In the data rows, 128 means zero.
Some points:
[ 79  90 129 176 168 157  98 244 165 168 189  63 114  74 252 243 156 124
  48 138 146 120 122 109  89 124 117 120 165 150 220 255]
[ 92  45  91 131 141 113 120  32 142 142 148 158 115 107 103  90 144 101
 220 151  75 133 197 105  91 123 130 104 131 138 106 154]
[112 219 156  83 109  98  99 166 147 138  90 155  67 210 110 103 200 140
  91 105  91 155  95 185  65 129 116  83 159 169 104 104]
[136 100 252 146 137 253 160 166 154  94 255 176  90 112 109 142 194  99
 121  53  58 140  37 147  71 121 136  86 103  62 145 202]
[129 183 103  92 102 126 255 117 108 191 129  74 124 138 138 138 131 168
 106 152 136  78 126 101 209 198  88  70 149  55 177 112]
[143 121 116 123 102 114 173 109 135 164 135 198 173  95 226 136 131 112
 221  57 128 120 143 125 136 146 125  99  73 227 162 112]
[ 95 143  87 122 135 122 203 149 105 117  73 123 176 130 100 141 100 126
  92 192  96 174  94 127 202 129 119 173 181 131 144 163]
[111  97 120  87 154 111  88 156 117 127 104  98 162  72 164  83 147 111
 117 104 118  98 101  85 140 135 151 150  99  76  98 112]
[133 153  70  92 175 255 108 173 189 117 199 102 100 189  91  96  55  97
 109  69 118  83 104 255  66 127 134  96 180  92 218 121]
[135  41 151  91  68 114  59 138 186 175 116 160 125 143 117 142 185  92
 146 125 126 129 102  37 111 168  94 134 140 122  95 127]
[208 104 123 115 121 134 117 157  64 134  81 127 151 121 117  86  97 118
  86 119 185  83 108 136 164  81 214  97  89 122 100 172]
[ 88 185 222 127 255 207 136 137 255  96 188 107 165 119 131 100 255 207
  67  81 163  74 129 199 124 158 115 112 146 131  38  90]
[148 123  72 109  88  94 149  91 158 132 153 145 158  98 199 210 152 107
 171  68 143 155 102 103 111 128 135  98 105 255 190 151]
[150 132 116 140 173 117 117 144 100 113 173  94 200 118 143 148  80 108
 218 116 150 147 171  88 105 142 135 112 116  55  86 131]
[106 171 168 100 142 114  80 123 113 124 141 123 118 187 122 107  66 176
  84 219 138 140  99 125 166 177  93 148 122 125 114 127]
[194 157 212 138  76 101 162  94 171 120 168 102  92  87  70 121 184 101
 149 179 105 126 188 110  91 108 153 201 153 160 113  77]
[123 100 202 190  81 100 132 152 159 165 131 148  60 159 107  89  76 134
 161  18 131  74  79 141  69 106 156 115 141 136 104 191]
[172 169 241 132  85 124 144  86 136 121 125 137 106 115 111 104 210 124
 169 148  95 143 131 126  77  91 171 199 152  99 127  86]
[125 151  98 121 149 105 211 141  83  88  95 134 138 120 122 138  95 144
 109 188 135 139  80 127 178 193 129 127 171 118 144 123]
[ 76  78 124  73 232  72 221 110  98 133 121 255  88 116  89 122 136 125
 153  98 124  42 255 142 213  87 119 107 113  77 173 156]
[121  77  72 175 119 151 180 102  98 123 133 123 128  72  99  93 145 127
 249 121 148 182 156  83  61 114 121 130 123 132  98  93]
[ 63  99 175 198 207 225 143  96 236 142 111 107  81 134 114 114 235  60
 117  38 124  83  82 108  76 129 127 101 177 114  91 111]
[187 148 139  90 153 127 117 122  74 144 182 112 223 113 249 165  88 172
 106  81  97 123 175  75  97 112 110 139 125 214 146 182]
[ 86 120  83 162 142  97 109 116 141 154 148  91 142 115 100  94  81 165
  41  35 150  73 108 113 168  77 150 131 128 113  85 126]
[ 98 217  90 109 123 127 131 122  77 154 173 122 119 177 101 139 136 195
  95 179 186 120 120 150 208 157 163 133 125 125  77 142]
[130 107 103  98  75 150 110 128 127 134 100 103 145 178 125 113  51 127
 123 137 152 188 172 207 142 128 120 102 101  95 174 139]
[105  98  90 145  96 145  96 108  68 121  99 110 209 186 105 140  93 108
 134 131 152 160 160 210 104 121 151 117 118  71 117 138]
[128 138 229 154  88 112 159  86 186 173 113 111  88 118 105 124 220 115
 186 175 123 164 155 119 154  99 114 129 167 141 115  82]
[131 109 119 155  74 151 107 111 113 108 104 174 147 100  82 111 181 111
 157  88 140 148  96  35 136 101  74 146 109 101 122 122]
[105  82 186 255 102  70 164 241 234 114 160 167 107 162  72 121  95 119
 128  75 157  73  77 175  52 132 130  93 150 153  69 185]
[154 117  80  76 141 105 120 179 125 147 118 119 164  80 123 109 139 131
 138 112 101 104 142 109 169  95 110 145 158 100 113 118]
[204 202 211 136 167  92 109  92 143 141 117  83 105  77 131 130 164 128
 122 161 136 147 194 161 147 129  91 173 115  95 105 121]
[111 168 112 172  65 113 210 112 111 155  76 144 116 100  95 110 137 112
  80 170  88 142  76 121  66 179  57 130 110 134 159 154]
[151 175 200 144 140  68 124 129 166 125 113 108  82  92 105 128 204  84
 176 201 118 144 145 103 108 109 208  95 153 149 124  78]
[ 96 109  69 132 112 106  84  98 110  88 124 146 149  43 100 125 136 126
 132 107 142 116 148 154 176 123 115 143 160 105 102 134]
[110  99 115 104 118 155 104 139  43 165 122 122 202 182  97 109  89 138
 122 169 177 149 147 196  73 148 143  52 138 116 110 141]
[172 246 171 122 127 113 107 148 157 135 152 115 143  94 113 126 153 103
 163 152 160 151 216 136 190  88 135 175 117  85 116 122]
[106 117 144  99 131  59  74 128 145 132 121 113 129  77 115 158  88 168
  95  79 117 140 146 120 104 114 115 173 190  93 118 125]
[133 174 124 123 146 130 168 157  98 136  71 126 213 153 111 124  95 159
  73 149  65 146  99 108 160 176 124 176 144 117 108 182]
[115  79 113 120  84  65 101 169 117 132 145  94 215 213 146 128  89 152
 135 149 128 164 144 165 127  74 103 139 126  72 171  84]
[115 110 129 123 156 111  98 122  92  82  91  90 140 183 155  56  75 117
 105 135 138 209 167 157 129 111 112  64  87  94 134 127]
[160 125  92 107 149 114 107 129 115 113 120 124 175  75 114  80 141  90
 131 102 106 132  84 137 176  80 124 133 156 119 111 127]
[166  84 129 121 114  98 111 159 104 132 133 112 104 116  87  97  74 137
  41  71 214 120 144 116 171 134 148 104  94 136 113 131]
[128  86 138  50 189 111 102 127 145 111 222  93 166  84 111 121 119 131
  77  98  98 174 130 145  84 135 129 134 131 119  97 178]
[127 110 119 164 141 119 104 189 117 107 134  95  87 108 116 148  50 115
  68  67 226 118 122 124 163 122 146 110 147 126 107  39]
[131 132  89  80 151 107 209 163 104 156  90 108 137 164 137 132 128  90
  88 142 162 141 108 178 143 179 102 254 128 113 116 138]
[107 186  93 123  86 133 122 112 182  80  83 195  64  65  84 153 255 197
 162 193 127 108 192 120 117 104 157 106  46 129 114 154]
[123  71 112 104 120 118 136  64  67 123 140  98 105 163 165 116  79 144
  77 139 118 119 158 173 106 118 152  88 151  80 120 109]
[ 93 166 162 117 105 113 145 109 100 124 162 143 120 139 146 156  54 179
 109 223 193  75  76 180 119 107 104 170 124  82 107  92]
[209  80  82 149  88 121 130 121 116 140 112 133  31 125 101 115 131  79
  97 114 172  99  71  96 108  83 125 116  89 155 109 141]
[146 101 107 166 127  90 145 132 104  91 126 151 121 111 236 176 120 136
 177  61 122 105 139 104  92 118  51 134 117 255 163 104]
[ 98 114  87 139 128 108 143 129 139 122 160 136 136 102  76 103 150  82
 210 101 100 145 179  60  92 109 124  67  61 133 125 104]
[ 89 182 142  53 120 139 219 125 110 123  74 121 115 161 163 134  73 147
 125 127 153 144 124  94 130 144 127 144 199  95 107 154]
[124 121  82 184 241 221 124  56 181 126  96  98 100 255  47 140 199 246
 126  58 143  81 143  91  40  91 121 129  80 104 255  93]
[ 99 149 150  92 105 121 175 136  90  60  51 101 139 140 123 109 115 121
  87 127 125 127 125 163 148 214 119 178 143 115 156 190]
[ 82  92  86  77 185 124 124 145 110 117 161 149  95  71 108 159 120 134
 141  94 135 157 233 113 131 144 114 108 109  75 139  77]
[ 87 144  87 132  77 134 184 106 141  91 108  99  58 169 150 104 150 119
 134 116  36 157  92  92 182 211 121 148 134 124 124 109]
[100 211 175 141  97 126 112 123  98  80 103 129 163 167 138 109  62 148
  69 207 122 145 115 110 146  67 101 133 137  85 119 134]
[ 77 176 138 138  58 175 123 147 119 115 129 178  95 179 119 124 141 141
 144 205  82 110  87 114 157  73  91 167 118 158  99  56]
[107  83 102 144 126 122 108  73 118 106  82  92 104 220  92 125 130  58
 141 146  89 110 137 152  90 107 139  55  75 115 139 105]
[127  92 136  67 146 123  86 128 130 152  88 117 143  64 135 116 105 109
 131 127 157 119  97  99 153 121  92 117 169  94 115 125]
[156 111  74 114 150  98 128 158  67 122 167 128 155  79 170 115 110 173
 210  78  98 176 151 142  87 150 103 149 128  47 101 123]
[119 226 120 110 153 126  71 101 115 112 131 123  95 158 134 157  52 120
 131 165 146 117  82 169 154 151  92 190 131  68  88 127]
[243  85  92  93 112 109  65 151 154 115 111 106  92 157 105  85  53 142
 126 128 178  73 141 120 195 123 158 153 120 151 143 148]
[100 125 113 112 137  84 136 120 134 180 173 148 149  90 221 195 127  73
 146  79  89 128  93  88  71  85 175 125  58 222 174 168]
[ 77  58 104 127  88 110 140 115 131 212 120  98  88 188 114 143 103 152
 136 132  60 176 114 149 109 101 167  95  33 142 113  71]
[122 122  74 255 255 221  80 116 194 206 156 255 106  89 233  54 169 145
  23 129 144 126 199  91 113 159 154 135 161 115 255  80]
[210  27 108 125  49 124 133  87  99 123 138 121  55 143 132 112 163 150
  92 117 136  97  95 114 155  95 157 122 116 166 106  82]
[199 173 195 111 149 124 130 131 147 140 121 117 117  61 133  86 149 160
 164 217 165 174 147 161 128  88 138 169 130 114  89 138]
[ 99 124 128 137 103 101 211 114  98 140 161 134 118 150  67 105 154  71
 134 190  99 148  58  71 141 216 130 141 112 163 169 114]
[ 87 193 131 134 114 133  96  84  92  59  97 111 135 136 128 167  91 143
  84 203 133 122  91 134 177 105 163 146 151  91 132 133]
[178 139 225  43 130 110 105 147 188  95 105 130 134  47 127 137 156 140
 161 204 156 145 111 189 146 124 153 192 119  88 175 107]
[117  94 123 132 209 111  75 145  65 198 119  69 187  87  83 117 118 157
 197 122  84 121 161 143 142 167  92 107 118 145 111 142]
[159  93 104 181  56 144 119 119 118 111  93 128  46  96  80 140 121 200
  89 101 132  98 139  70 162 129 160  47  60 159  93  95]
[123 109 124 127 111 161 115 118 139 138 119 192 164  98 220 135  84  96
 195 105  80  83 143  99  88 126 126  95  95 255 170  94]
[145 113 123 130 130 127 105  95 100 138 147 125 245  70 216 177  81 142
 126  98 160 122 160 135 140 125 121 110 128 223 180 163]
[121  82 136  82 135 182 128 163 114 138  63 110 170  98 131 107 118 122
 143 118 155 114 158 103 143 107 124 175 144 140  60 128]
[176 103 101 134 147 125 105 113 105 118 127 107 174  77 115 137 130 121
 130 137  97  90 155 131 174 147  86 115 144  93  87  98]
[126  96 101 242 224 255 116 212 173 103 234  61  77 121 255 139 158 105
 104 147 135  68 126 132 131 104 104 148 177 145 255 244]
Along one direction, these points spread out more than along any other. How many in every 100 of the points above lie lower along it than each point below? Answers are rounded to whole numbers. More than half of the points above lie lower than the first one.
[221 103 103 112  95 131 101 161 115 133  96 115 126 114 102 141  59 143
  27 109 155  93 136 103 159 128 156 101 122 128  97 125] 28
[ 89 198 168 143  88 111  64 149  76 122  95 139  47 184  73 173 142  96
 137 147  97 133  95 135  72 140 147 160 180 159 131 110] 33
[ 71  57 102 134  77 130 113 117 128  70 125 104 129 209  84 110 109  97
 161 164 104 149 162 142  87 113 151 124  68 171 140 118] 57
[112 200  88 158  90 123 139 134 149 157 106 149  79 210 109 151 138 123
 116 219  95 114 104 119 122 110  98  93 100 126  58 110] 27
[137 191 205 131 105 114  88 150 160 150  95  91 162  61 144  83 163 134
 177 172 135  93 167 144 159 155 228 151 151  62 130 123] 28
[108  83 253 175 198 246  96 208 177 143 195 116 122  95  90 196 127 162
 119  75 114 217  85 242 165 103 115 126 203 114 168 222] 85
[185 108 142 156 155 155 143  94 132 111 101 187 173 141 214 228  93  82
 198  74  94 143 160  88 140 178 170  95  80 238 136 112] 86
[ 80 162  98  93 130 120 189 136  87  86 132 112 149 158 132 101 122 134
  95 154 156 119 117 115 164 194 138 190 150 127 125 143] 15
[ 92 177 145 150  78 117  92  87  79 170 133 129  65 196 124 109 166  56
 109 187 142 166  82 162 134 125  82 168  95 159 115 108] 27
[133 151  97 156  50 148 184 104 149 136 121 137 134 188 101 132 140 107
 148 154 111 178  59  69 128 217 179 184 130 133 118 142] 33
[185  89 112 146 117  94 116 113  79 103 121 196 181 161 239 169 195 132
 215  60 113 127 113 124 134 147 108  69 125 238 134 117] 86
[123  98 103  91 122 148 135  97 149 132 171 153 156 105  62 196 171  69
 128  64  96 181 131 109  15 102  83 107 143 118 114 108] 82
[125 225  71  88 157  71  99  78 189  81 127 132 115 164 125 111  97 198
 111 186 176 123  70 134 166 112 130  84 187 102 106 139] 10
